In the data rows, the value 128 means zero.
A hidden rule labels the rows of this table. It goes by one to three of the table's principal directions, not those with the most spread.
[107 148 130 142 152 115 101 117 145 108 118 143 146 111  95 100 114 123
 114 117 144 169 161 165 181 127 103 116  83 102 148 135 171 140 125 135
 117 115 170 111 116 155 163 132 149 178 159 161 127  82] z340
[163 183 162 109  92 140  92 140  98 201  97  97  60 118 146 135 176 102
 128 159 137 127  92  89 144 109 201 146 113 139  67 116  94 130 117 122
 133 183  50 156 128  99 177 135 136 127 127  68 152 134] z340
[136 162 140 116  92 136 112 122 130 159 130 111 142 116 136 134 158  89
 135 127 113 129 104 122 179 125 167 125 101 110 104 167 124 131 130 115
 124 170  96 149 148  95 140 154 150 146 175  91 134 117] z881
[123  99 155 138  75 144 156 114  96 110  79 141 102 131 114 118 153 139
 162 106 126 104 147 113 122 149 118 152 146 120  47  63 147 120 135 199
 127 136 115 101 161 111 135 123 143 142 128 161 102 132] z476
[141 158 144 113 103 131  69 104 154 130 125  76 125 110 107 124 147 115
 150  95 129 130 136 133 177 102 134 130 116  90 138 176 138 157 109 125
 121 165 111 145 134 124 127 123 140 165 136 117 101 136] z340
[111 172  97 144 104 141  75  90 137 186 113  98 121 115 131  99 145 142
 129 101 142 167 140 133 112 107 134 116 161 131  91 134 131 140  95 156
 126 173 111 164 139 118 180 126 160 145 125 104 141 107] z500
[114 141 105 160 153  67 147 118 162 177  89 103 146 157 148 117 115 170
 111 146 118 191 136 147 108 136 117 106 139 132 166 114 118 168 122  74
 130  75 153 166 129 163 128 115 149 115 125 132 132  78] z500
[202 126 191 126  79 139 129 122 125 212 116  47 100 149 179 221 201 146
 190 160 113  69  92  43  63 142 189 148 186 199  88 124  98 120 148 111
 123 190  43 205 131  88  56  94 111  62  71  18 167 203] z340
[107 141 112 133 196 102 186 160 112 158  95 173 133 160 173 129  93 139
 102 189 107 172 132 125  95 143 160 118 134 165 138  72  71 111 153  72
 133  74 147 121 130 160 151 123 133  91 129 120 167  75] z500
[115 124 102 155 190 105 181 149 125 143 143 166 153 144 148 139 102 146
  86 185 118 157 132 147  90 142 124 111 118 161 169  81  99 116 132  94
 112  82 172 150 107 145 137 146 111  93 136 128 176  89] z21
[ 76  89  62 118 175  66 213 122 159  84  56 195 173 172 123 131  58 162
  90 111 136 189 120 146 122 160  67 110  92  95 199 104 129 151 130  67
 188  41 181  91 146 184 123 122 161 155 126 202 136  87] z881
[109  82 150 139 119 147 193 178  86  89 186 156 159 136 153 152 138  93
 115 194  70  72 116 108 140 143 155 141 106 130 106 114  90  96 145 141
  82 104 133 117 127  69 102 182  85  94 162 127 161 130] z340
[117 192 107 160 149 108 106 108 135 166  93 138 121 111 100  81 133 143
 110 111 161 204 168 164 140 132 118 113 109 120 129  96 155 150 118 148
 121 143 160 144 133 159 223 131 175 169 161 137 143  52] z500
[138 133 162 211 126 110  98 151 151 200 179  41 206 145 178 208 179  94
 136 217  71  82  91  92 137 117 174 116 121 170 164 204 106 163 127  75
  69 138 117 209  85  52  73 148 101  93 148   4 213 135] z85
[131 126 116 126 136 153  75 103 150 139 139 122 119 120 102 147 121 131
 145 104 145 113 118 125 103  98 106 129 132 144 136 149 165 123 108 146
 148 159 109 108  98 128 123 111 125 150  91 109 115 183] z21
[174 142 203 130  94 163  65  86 158 141 155  48 136  95  98 189 193 133
 193  89 151  76 135  99 144 130 137 131 118 140 130 199 207 135 136 157
 109 221 102 172 114 117  76  91 133 145 119  59 123 200] z500
[126 151 134 113 126 140 127 148  80 140 166 150  78 117 148  67 128 110
  84 147 158 129 119 144 132 111 172 127 151 149  87 124 115 100 124 139
 122 118 141 132 134 125 172 125 117  91 142 120 125 100] z21
[111  89 150 170 105 146  45  81 173 115 185  52 194  94 126 121 131 148
 189  67 123  83 169 131 121 145  72 104 219 139 134 233 215 156 138 178
  96 141 151 129 117 132  26  75 134 116  99 129  81 167] z500
[ 73  73  71 130 189 131 161 142 151  49 196 188 201 121  93 145  61 126
  91 145 107 123 141 149 125 125  60 118  80 106 219 139 143 121 111 129
 115  85 193  86  89 125 107 169  96 152 130 182 156 132] z476
[177 132 157 129 122 128 118 117 127 132 144 100  94 123 116 142 157 140
 145 113 153  98 129 131 110 123 133 137 152 142 140 118 132 130 127 134
 118 151 130 161 124 133 112 106 110 108 105 106 114 160] z21
[180 150 139  89 107 171  94 103 111 150 117 138  29 106 111  95 150 166
 148  83 171 148 143 150  82 117 140 143 159 155  53  64 146  70 134 177
 145 178  84 124 133 164 169 107 125 118  88 147  81 164] z500
[132 144 138 117 189 161 121 156 106  89 113 202  89 100  80 106  87 129
  95 154 169 155 150 166 142 116 118 137  38 144 127  67 174  84 141 152
 139 121 155  66  76 176 187 131 111 165 148 169 119 113] z340
[120 131 146 168 145 138 151 153  95 134 134 156 140 120 129 126 131 117
 108 195 111 125 146 140 137 133 149 133  95 153 103  65 123 109 135 152
  82 119 161 139 108 105 159 156 110 123 168 120 170  80] z21
[ 95  85  89 134 133  98 204 148 129 142 189 157 174 147 160 156 120 112
  71 191  87 132  76 130 132 131 142 121  99 124 167 133  91 123 122  68
 103  78 149 158 121  82 109 198 107  97 154 122 192 105] z500
[105  63  98 114  85 173 172 141  83 109 166 156 125 124 150 146 126 118
 130 148  92  72 110  83  79 127 126 156 178 140  72  83  76  97 117 180
 110 137  96 110 138  58 104 173  93  95 100 143 157 163] z260
[112 113 130 122 158 158 146 158 103  76 156 191 119 118 118  90  99 122
 112 140 125 140 160 161 132 130 117 132 105 136 103  94 143  73 155 160
 116  97 154  65 115 149 153 146 108 129 149 181 107 112] z85
[179 119 154 132 136 137 116 153 130 129 158 105 119 129 131 178 150 117
 149 150 112  73  99 110 110 129 144 138 121 144 151 142 110 121 141 110
 123 152  94 138 101 112  90 129  89 101 106  90 129 191] z85
[158 146 137 144  62 110 112 106 129 181  81  50 130 144 167 143 177 132
 181 103 105 104 119  85 112 144 157 134 212 124  92 139  75 173 125 125
 126 169  79 189 180  92 104 105 152 104 110  79 130 132] z21
[129 159 135 184 128  90 117 111 176 194 117  59 187 145 155 168 168 139
 137 144 102 163 129 125 133 138 130 100 121 131 162 171 123 174 122  84
 103 132 124 202 124 121 109 137 151 126 153  73 166 102] z476
[143 174 161 132 128 101 133 143 101 149 108 107  93 142 140 101 151 121
 110 164 135 141 135 134 159 113 193 135 118 127 120 105  96 138 123 104
 107 122 150 172 147 124 178 114 131 119 150  94 148  75] z500
[ 90 141  83 109 130  70 194 149 142  78 108 168 170 150 115  99 106  90
  76 113 120 188 120 153 214 134 106 120  51  41 194 156  95 171 122  72
 146  73 166 109 167 132 171 186 161 181 202 184 134  49] z340
[ 79 154  47 134 136  95 140 108 163 177 124 138 179 143 144 114 101 118
  78 135 114 205 104 152 143 103 122 102 108 106 169 155 100 157  93  70
 139 106 145 160 138 114 165 175 161 152 166 120 166  64] z881
[153 148 129 121 140 160  93 149 101 179 164 152  90 116 152 125 126 103
 103 167 150 113  91 123  96 111 156 123 141 190  91 125 123  85 125 135
 142 148  90 125  90 116 142 129 103  90 113  84 144 155] z476
[ 92 113  76 170 172  88 141 119 180  81 132 118 205 142 123 120 100 159
 125  79 115 168 169 161 117 152  47  95 144  87 215 170 126 174 126 107
 126  79 183 123 135 171 107 130 143 141 132 181 117 102] z21
[ 68  33  52  83 124 159 204 123 103  41 160 229 148 140 130  93  50 137
 118 101  99 108 137 145  81 133  74 138 189 119 103  72 104  70 128 171
 145  73 164  49 162 117  97 152 107 110 103 229  96 139] z340
[108 141 123 139 168  72  79  95 191 142 139  80 164 140 124 114 102 157
 125  95 153 153 129 151 136 128 104  87 148 120 214 231 188 176 117  71
 152  94 174 148 118 182  90  59 156 130 101 113 103 129] z881
[153 116 159 109 116 180 116 166 108  77 131 141 113 119 108 165 139  89
 146 150 106  84 123 108 158 106 137 161  60 117 104 115 112  95 137 153
 123 158  83  82 101  96 124 162  88 158 140 131 123 175] z881
[164 119 181 118  63 186 110 132  78  89 172 123  73  87  95 100 176 108
 150 118 130  70 158 135 150 117 136 162 133 117  46  80 138  96 122 232
  78 177 110 124 133  84 141 156  92 130 145 154  90 152] z85
[139 151 164 124  91 152 102 124  81 145  67 109  47 119 141  81 159 136
 157  91 158 121 140 111 118 127 163 148 185 134  29 100 122 126 142 173
 142 151  88 104 161 145 167  85 152 117 111 129  82 129] z340
[152 116 219 156 128 168 104 154 103 106 166  84 114 106 139 150 175 119
 174 134 125  64 160  97 124 143 140 140 155 158  91 156 151 117 168 174
  84 144 108 108 106 131  80 102 100  93 119 103 107 174] z340
[138 177 141  99 123 152 103 107 110 153 106 138  71  98 112  89 142 132
 137 103 148 161 150 147 140 120 157 132 131 120  73  87 130 109 127 157
 124 171 109 125 148 152 190 126 153 145 139 139 101 108] z260
[129 105 138 155 120 103 131  89 177 114  79  79 174 146 117 164 134 180
 180  82 128 136 173 109 104 158  69 121 158 124 163 137 162 170 134 136
 132 123 147 147 140 156  68  83 152 145  98 140 121 138] z21
[106 194  79 126 176  81  46  55 201 182  86 101 132 108  83  85  87 172
  98  71 195 218 127 189 149 100 103  84 104 101 209 184 204 186  81  75
 172 137 176 165 113 206 174  74 189 186 121 125 104  92] z21
[ 78  84 111 141 185 127 159 139 128  60 194 183 184 125 123 106  76 123
 102 141 111 120 159 169 134 139  90 108 133 127 170 137 147 104 139 134
 100  64 211  88 115 145 102 137 107 115 143 178 126 105] z260
[131  95 152 130 114 178 108 128 108 131 185 109 134 116 142 174 143 109
 150 152 120  50 107  85 101 108 154 144 164 172 107 155 132 102 126 153
 104 166 112 134 105  74  81 120  94  98  98  67 160 188] z476
[130 159 110  83 134 152 137 142  88 133 110 198  52 120 107  95 119 115
  81 137 168 162 104 141 134 104 157 143  69 127  85  70 124  81 114 142
 162 146 105  96 123 135 225 153 132 154 138 145 137 118] z260
[159 157 129  92  81 161 118 147  85 167 175 150  77 114 133 125 161  79
  92 173 133 110  78 118 146  96 191 147  91 142  75 108  98  82 103 145
 120 183  78 158 121  58 184 184 102 123 150  84 169 138] z340
[127 110 112 114  84 168 140 158  67 113 175 172  94 106 135  94 133  78
  90 156 121  90  90 139 149 105 157 151 122 122  64  99  93  92 116 165
 110 137 111 111 128  64 160 190  92 114 160 143 130 124] z500
[126  97 159 131 107 179 107 140  97 109 145 134 117 103 127 138 134 101
 150 145 113  74 126 110 139 118 141 151 135 143  71 119 138 103 142 172
 104 146 107  89 109  95 106 137 104 126 127 126 120 156] z85
[180 139 145 118 122 180  80 110 112 151 140 161  68 101  91 115 128 133
 140 136 158 114 135 164 101 101 135 144 121 183  71  53 176  62 127 187
 127 176 118 121  92 127 155 119 101 134 114 121 102 159] z500
[182  97 179 102  78 210 113 119  57 124 178 140  35  97 130 114 164 144
 172 109 157  32 137 104  44 137 150 156 232 196   8  60 143  49 139 246
 116 193  86 122 135 105 106  91  84  56  65 119  89 216] z260
[164 107 152  83 103 149 151 130 102  76 119 133  72 130 118 120 138 144
 162  77 148  85 138 111 100 143 122 150 169 119 101 104 119 108 143 164
 152 144 106 101 161 147 106  96 115 107  92 159  71 181] z260
[131 145 107 111 106 166 103 113 106 146 179 160  92 106 121  70 127 110
 115 112 144 139 133 166 121  96 141 131 161 148  74 109 140  81 120 172
 117 150 131 119 136 110 174 148 125 122 143 132 102 116] z85
[139 118 146 125 131 111 146 131 121  98  69 142  85 119  83 120 124 157
 126 115 159 137 137 134 139 145 104 145  78 100 131  76 163 148 131 144
 147 116 134 101 120 166 150 115 135 161 121 180  99 128] z500
[124 120  97 138 187 130 102 133 144 137 149 157 129 119 128 123  86 154
 104 139 153 151 132 147  80 131  93 110 138 169 159 124 152 109 130 121
 143 105 143 109  79 170 126 112 112 111  89 143 140 140] z881
Which label does each new row get?
[129 134  74 159 202 109 170 158 132 148 145 210 137 143 122 125  87 130
  66 194 123 187 129 181  94 120 103 118  77 166 170  41 107  95 127 102
 121  75 168 120  80 145 181 182 102 124 148 150 170  81] -> z500
[100 147 116 160 164  96 151 133 146 109 107 140 174 132 125 104 113 136
 120 120 112 180 173 161 153 155  98 105 110  98 160 122 125 154 140 118
 112  90 174 121 143 165 150 140 154 148 171 169 124  62] -> z340
[114  93 106  87 122 122 189 162 102 111 139 177 126 146 140 157 106  88
  90 182 103 104  69 100 150 113 160 152  84 115 142 110  75 115 122  84
 139 102 116 109 128  80 125 176 105 126 136 127 169 130] -> z21
[152 153 221 160  73 137  99  92 144 179 104  17 155 127 167 159 207 155
 228 100  99 104 181  76 116 173 156 117 211 155  64 168 152 148 163 165
  89 184  90 188 172 126  60  68 164  95 123  64 112 142] -> z260
[124 180  82 142 194  82 130 136 151 149  99 152 108 132 127  79 106 162
  75 108 170 233 148 181 113 139  95  96 108 115 177 113 118 147 125  86
 155  85 151 130 119 214 200 130 154 133 136 172 122  69] -> z476
[119 186 171 122  93 136  64  97 120 164  66  67  73 107 136  56 158 146
 165  65 163 171 173 124 154 122 157 126 183 116  50 157 159 155 140 158
 133 153 104 120 169 173 166  66 188 143 130 127  65  93] -> z340
[171 173 121  85 120 124  96 105 142 147 107 102  77 125 130 103 138 149
 136  77 166 166 133 143 122 113 147 128 156 123 131 137 112 124 129 101
 154 159 108 157 152 167 152  98 144 125 106 122 100 130] -> z260
[ 79  83  85 181 194 132 196 175 112  62 178 234 182 132 115 101  78 120
  70 185  93 162 167 198 129 139  75 120  67 133 148  52 129  79 148 150
  82  41 212  70  90 133 164 206  92 135 186 212 153  62] -> z500
[163 123 151 140 147 102 170 157 112 132 106 144 109 156 144 147 135 136
 132 163 117 113 121 123 102 155 141 133 130 151 131  75  98 118 150 109
 133 102 126 133 129 140 120 117 111  93 117 123 132 132] -> z476
[ 93 136  91 136 148  66 146 105 196 109  98 114 198 149 117 124 107 148
 118  79 118 194 140 158 163 153  68  89  94  63 210 189 144 185 119  74
 155  85 158 134 151 175 110 132 173 167 156 174 104  94] -> z500
[ 67  89  92 152 146 104 190 156 124  95 143 182 201 134 142 118  91 103
  87 167  83 146 121 149 169 154 109 115  88  99 149 129 114 133 141 104
 108  61 173  98 131 111 124 185 131 136 185 177 157  66] -> z500
[117 119 136 140  89 175  75 111 135 130 156 103 161 111 122 143 142 104
 167 114 105  88 134 108 134 113 119 131 144 136  89 171 157 119 120 182
 114 175  99 115 120  80 101 134 126 147 130 102 121 166] -> z340
[139 110 120 123 152 122 130 138 174 114 167  98 165 138 116 202 130 123
 124 139 120 116  99 106 129 106 111 131  72 122 222 195 133 146 123  71
 131 132 120 140  87 117  82 148 103 142 117  93 158 178] -> z21
[113 104 107  89 105 174 161 146  86  92 117 202  97 124 111 129 112 107
 105 141 138 123 118 108 124 116 118 156  86 129  74  64 116  79 116 179
 149 139 100  76 123  97 166 172 112 156 130 165 150 140] -> z260
[ 85 117 122 137 103 126 151 114 139 125 107 105 181 139 147 148 139 123
 145 118  97 139 136 100 152 135 133 128 129 104 121 159 117 150 133 117
 115 129 130 136 159 103 113 142 158 148 152 118 156 102] -> z500
[146 128 146 172 113 120  78 126 160 191 129  58 170 142 160 192 154 120
 151 167 111 105 102  85 116 119 137 123 140 174 144 184 134 155 125  99
 119 147  95 174  90  89  74 114 120 116 106  44 180 155] -> z476
[119 166 153 129 119 123  95  82 177 155  94  95 153 126 119 120 145 149
 163  68 147 183 163 139 148 144 106  99 123 124 118 183 202 139 142 133
 149 148 121 130 148 176 119  91 188 162 148 123  89 118] -> z476
[ 96  43 158  87  80 155 164 145  91  28 180 136 117 116 122 103 121 116
 154  95  98  40 128 104 146 146 118 152 166  81  89 160 141 115 145 180
 118 101 124  57 162 105  60 125 103 106 112 196  56 183] -> z476
[ 96  49  52 114 148 106 239 167 126  41 174 215 214 156 143 143  60  98
  89 150  73 103 105 145 125 157  71 121 122  98 199 115  62 119 134  95
 135  50 177  94 144 100  69 194  92 105 156 199 140 114] -> z85
[ 73  68 116 144  95 144 173 133 112 104  97 150 195 141 168 142 108 117
 164 129  72 102 144  82 114 173  98 129 182 131  71 118 108 127 152 168
 127 102 114  81 161  95  71 137 144 118 132 160 137 118] -> z881
[151 112 154 132  89 149  78 114 124 128 137  76 108 103 123 118 143 133
 173 104 118  73 133 119 121 124 129 140 187 124  97 143 138 146 126 165
 112 158 103 130 130 114  83 101 113 112 100 127  75 170] -> z500
[169 139 163 119 133 125 103 133 157 149 165  93 136 137 117 198 156 111
 127 165 133 102  86 110 150 103 162 132  58 148 181 182 155 119 124  79
 127 161 112 170  86 101 103 129 104 138 124  50 171 177] -> z21
[125 161 116 156  77  83 119 108 145 197  91  61 160 143 168 123 165 125
 150 115  97 147 123 100 135 150 141 112 187 107 115 159  83 194 114 111
 121 142  97 191 177  99 122 129 172 117 139  95 142  89] -> z881
[110 116 130 184 143  88 128  97 183 126 119  96 209 141 123 144 126 158
 155 104 115 152 179 141 122 164  58  97 153 127 178 154 170 171 133 134
 110  97 176 149 129 154  76 106 153 138 132 144 127 104] -> z85
[144 129 145 126 114 132 120 139 125 141 195 105 146 111 139 148 154  99
 123 151 108  86  95 122 148 133 157 121 122 124 141 177 121 128 125 115
 101 153 115 164 121  90 100 153 107 101 146  91 142 151] -> z881
[114 109 113 154 137 102 178 130 135 124 105 144 150 161 139 142 128 146
 122 133 118 148 138 126 102 147 100 123 132 133 139  97 115 133 131 122
 133  90 145 131 138 134 124 136 135 122 127 143 146 111] -> z881
[115 165 125 139 140  74 119  97 174 161 144  95 170 110 108 111 132 131
 104 124 132 178 129 169 191 133 133  98  87  89 197 180 166 180 115  75
 104 122 179 187 134 146 136 137 164 154 179 120 133  67] -> z85
